The rows of R fall into a few groups, and each row is roughly a mix of its group's hidden directions.
R, 136 rows:
1, 17, 7, 65, -20, -6, 4, -2, 3, 30
-6, -12, 4, 3, 22, -33, 11, 22, 60, 7
4, 5, 39, 20, -22, -4, -18, -4, 34, 45
-14, -23, -27, -29, -28, 2, -2, -38, -15, 35
-8, 29, 9, 64, -10, -1, 8, -3, -7, 27
39, 6, -7, -1, -22, -16, 8, -13, 58, 7
21, 17, 6, 38, -12, 8, 18, -39, 12, 39
-29, -9, 3, 28, 45, 32, -16, 22, 16, -15
39, -7, -4, -12, -32, -17, 13, -30, 40, 17
4, -28, -34, -36, 30, 1, -24, -24, 25, -6
4, 18, 25, 21, 29, 11, 17, 24, 0, -52
10, 12, 20, -3, -27, 18, 0, -5, -64, -13
-4, 15, 47, -10, -14, 10, -2, 9, -55, -4
-21, -10, 13, 4, 30, -24, -14, 28, 50, 17
14, 42, -4, 5, -47, -33, 10, -1, 13, 21
14, 9, -45, 5, -2, 32, 11, -44, -22, -9
-23, 2, 10, -1, 44, -15, -25, 19, 42, 21
20, -14, -34, 26, 25, -16, -30, -29, 29, 10
17, -8, 13, -1, -52, 11, 11, -7, -46, -18
7, 18, 18, -14, -19, 25, -3, -12, -62, -7
-5, 19, 29, -21, -32, 25, 21, -17, -44, 0
7, -22, -2, -31, 18, -26, -8, 27, 10, -51
-21, -10, -13, -32, 26, 5, -11, -6, 56, 18
-15, -13, -34, -31, -12, 14, 6, -32, -43, -15
20, -5, -46, 41, 8, 2, -7, -38, 15, 0
-30, -25, 3, 23, 56, -3, 27, -4, -4, 0
-44, 3, 2, 14, 32, 13, -11, 28, -37, -19
9, 13, 33, 31, -14, -20, -19, 23, 24, 40
-46, -18, 9, 3, 28, 4, 12, -2, -50, 1
21, 21, -5, -21, -51, -32, 14, -6, -21, 18
-21, -11, -15, -37, 11, -9, -36, 33, -23, -27
-28, -43, 14, -3, 35, 34, -6, -26, 7, -3
10, 20, 14, -5, -28, 21, 4, -13, -61, -10
-3, 10, 0, -1, 21, 15, 20, 9, -30, -62
-11, -2, 31, -6, -37, 24, 15, -51, 1, -1
17, 23, 1, -9, -48, -32, 15, -24, 23, 22
-37, 24, 12, 13, -28, 28, 34, -2, -8, 30
-13, -16, -38, -22, -18, 9, 7, -24, -51, -3
30, -50, -11, -24, -1, -9, 15, -38, 13, 0
29, -18, -15, 52, -21, -18, -9, 3, -23, -21
-2, -32, -30, -39, 16, -13, -40, 9, 8, -21
-28, 10, 7, 36, 40, 30, -22, 25, 11, -8
-21, -37, 4, -5, 44, 35, -14, 7, -20, -20
51, -16, -15, -21, -20, -20, 15, -11, 36, -4
39, 26, -11, 18, -29, -5, -16, 4, 46, 10
-31, 21, 20, -7, -17, 43, 29, 4, -27, 19
-4, 11, 27, -36, -24, 27, 0, -5, -50, -5
-21, -14, -9, -26, 22, -1, 0, -3, 61, 17
5, -6, -1, 1, -17, -16, -19, -6, 37, 60
49, -1, -5, -17, -35, -5, -3, -29, 33, 12
4, -37, -31, -37, 10, -7, -41, 2, 16, -14
-19, 31, 33, 20, -22, 14, 28, 22, -34, 10
-26, -28, 5, -14, 35, 6, 12, 0, -52, -14
1, -9, 23, 3, -14, -13, -10, -8, 44, 54
8, -25, -31, -51, 13, -2, -29, -21, 15, -3
27, -2, -18, 2, -33, 21, 19, -33, -39, -21
-37, -31, 4, -10, 24, 1, 14, -1, -52, -8
22, 18, 9, 44, -11, 9, 42, -21, 25, 10
0, 5, 8, -55, 2, 31, 31, -30, -3, 7
-1, 8, -6, 3, 21, 16, 21, 11, -33, -59
-26, 18, 13, -25, -23, 37, 37, -14, -9, 26
-25, 5, 20, -19, -7, 37, 11, -45, -9, -29
-14, -24, -35, -30, -17, 15, 7, -36, -33, 7
-9, -4, -31, -12, -8, 13, 19, -12, -55, -32
0, -7, -6, -9, -18, -17, -21, -11, 32, 60
5, -13, -33, 24, 29, -26, -27, 24, 37, 1
10, -6, -4, 43, 12, -33, -35, 32, -4, -21
0, 31, -6, 4, -37, -49, 27, 0, 20, 9
2, -5, 10, 1, -19, -13, -22, -7, 35, 60
24, 4, 13, 22, -28, -5, 0, 11, -58, -21
-15, -22, -2, -21, 15, 15, -9, 18, -59, -21
0, 19, -30, 43, 4, -29, -27, -20, 9, 27
-26, 16, -30, -7, 43, 27, -17, -21, 19, 22
5, -14, -40, -14, 12, -11, 24, 11, -42, -35
2, 23, 8, -4, 34, -15, 16, 26, 3, -56
-19, -29, -20, -19, -9, 40, 4, -43, -17, 14
-51, 2, 3, 20, 31, 6, -3, 23, -37, -11
10, -22, -37, -38, 16, -4, -20, -31, 31, 0
-4, -9, -7, -9, -26, -8, -13, -21, 26, 61
12, 9, -53, 36, 24, 8, -22, -24, 6, 4
-6, -17, -5, 6, 18, -34, -6, 34, 54, 7
4, -35, -29, -37, 9, -14, -38, 9, 15, -22
-39, 37, 15, 41, 1, -7, 7, 4, 19, 26
2, 14, 20, 7, 32, -1, 17, 23, -6, -59
5, 25, 14, 16, 21, 0, 10, 29, -19, -56
5, -25, -22, -30, 9, -30, -28, 23, 13, -39
-4, 1, -34, -24, 17, 8, 15, -5, -32, -51
7, 27, 4, 10, 23, -14, 6, 36, -17, -52
13, 15, 40, 16, 12, -15, -5, 17, 55, 6
9, -53, -5, -17, 41, 3, 23, -17, -2, -16
0, -6, 35, 0, -2, 41, -6, -35, -4, -41
10, -11, -51, 33, 19, -15, 2, -2, 39, -3
15, 29, -17, 10, -19, -43, 30, 28, 25, 0
-1, 29, 22, 39, -12, 12, 46, -17, 5, 20
-12, -15, 38, -1, -38, -28, 12, 38, 19, 4
-2, 45, -14, 31, -10, -31, 8, 36, 18, -1
38, 41, -4, -5, -13, 2, -33, 9, -39, -1
-4, 19, 36, 52, -20, 0, 29, 17, -8, 9
10, 50, 10, -10, -47, 6, -29, 7, -3, 7
-30, -9, 43, -42, -8, -3, 17, 18, 24, 11
-16, 11, -17, 9, 60, -5, -21, 6, 29, 16
-61, 11, 8, 20, 20, -2, 2, 16, -32, -4
-5, 19, 36, 10, 25, 10, 16, 14, -2, -55
-11, 6, 40, -34, -36, 17, 30, -8, -23, 0
21, -2, 1, 42, -32, -21, 1, 24, -37, -18
-5, -8, -13, 53, -4, -30, -32, 29, 8, -4
7, 21, 14, 46, -20, 7, 49, -5, 18, 2
1, -16, 3, -5, 10, 33, 12, -19, -30, -56
-9, 8, 34, -23, -34, 27, 18, -19, -40, 0
0, 12, 19, 7, 36, 12, 11, 21, -6, -59
6, 15, -1, -10, -12, 36, 6, -36, -52, -8
-1, -9, 35, 4, -25, -3, -14, -21, 35, 47
29, -19, 2, 27, 17, -29, -40, 25, -4, -25
21, 0, 5, 22, -37, -1, 11, 7, -54, -24
-41, -23, 13, 12, 43, 37, -13, 0, -2, -10
-9, -5, -34, -22, 1, 20, 12, -19, -44, -37
-15, -29, -3, 4, 48, 27, -8, 21, -27, -25
5, -45, 5, -7, 32, -2, 31, -31, 32, 3
0, -32, -29, -43, 12, -17, -37, -11, 18, -3
41, -10, -16, 20, 21, -39, -25, 2, 16, -26
-2, -46, 2, -18, 49, 9, 20, -11, -5, -22
4, -8, 22, 15, 15, 28, 26, 0, -22, -55
13, 12, 31, 22, -24, -1, 2, 6, -59, -14
1, 9, 11, 56, 4, -29, -13, 35, -12, -15
17, 5, 9, 1, -38, 14, 3, -6, -60, -18
-4, 11, 34, 18, 28, 16, 15, 20, -11, -51
53, -10, -7, -15, -23, -10, 8, -24, 38, 11
4, -18, -43, -41, 12, 6, -25, -29, 21, 5
32, 46, -16, 8, -32, -26, -3, 29, -3, -1
-10, 26, 7, 57, -25, 9, 14, 0, -5, 31
17, 15, -9, -4, -21, 29, 2, -26, -57, -14
-22, 30, 15, 50, -20, 10, 19, 4, -14, 28
31, -33, -18, -35, 21, -14, -24, -8, 20, -25
12, -26, -9, 6, -4, -41, 7, 37, 43, -10
-7, -20, -21, -18, -19, -4, -12, -26, 18, 57
7, -28, -33, -49, 12, -1, -35, -12, 11, -8

Here is one row of each group, with its name. Which group are the others in?
4, 22, 12, 68, -10, -3, 2, 5, -10, 20
<74>
58, -9, -11, -18, -23, -7, -2, -19, 34, 1
<30>
-23, -6, 47, -26, -4, -18, 2, 45, 12, 7
<18>
-6, 6, -2, 0, 19, 13, 18, 9, -37, -60
<133>

-12, 12, -28, -1, 47, 1, -10, -15, 43, 20
<18>
-3, 59, 10, 12, -34, 4, -24, 16, -3, 16
<30>
-3, 18, 22, -27, -19, 28, 3, -6, -57, -6
<18>
-34, 28, 12, -1, -21, 30, 38, -10, -13, 28
<74>
-29, 20, 16, -32, -19, 32, 32, 17, -27, -7
<74>
-19, -14, 22, -16, 14, 55, -33, -9, -15, -4
<30>
23, -23, -14, 51, -22, -30, -13, 19, -2, -15
<18>
8, 3, 31, 12, 13, 2, -6, 3, 64, 23
<133>
-19, -13, -12, -15, 29, -7, -2, 1, 62, 17
<18>
-17, 29, 24, -37, 27, 32, -6, -21, -24, 12
<18>
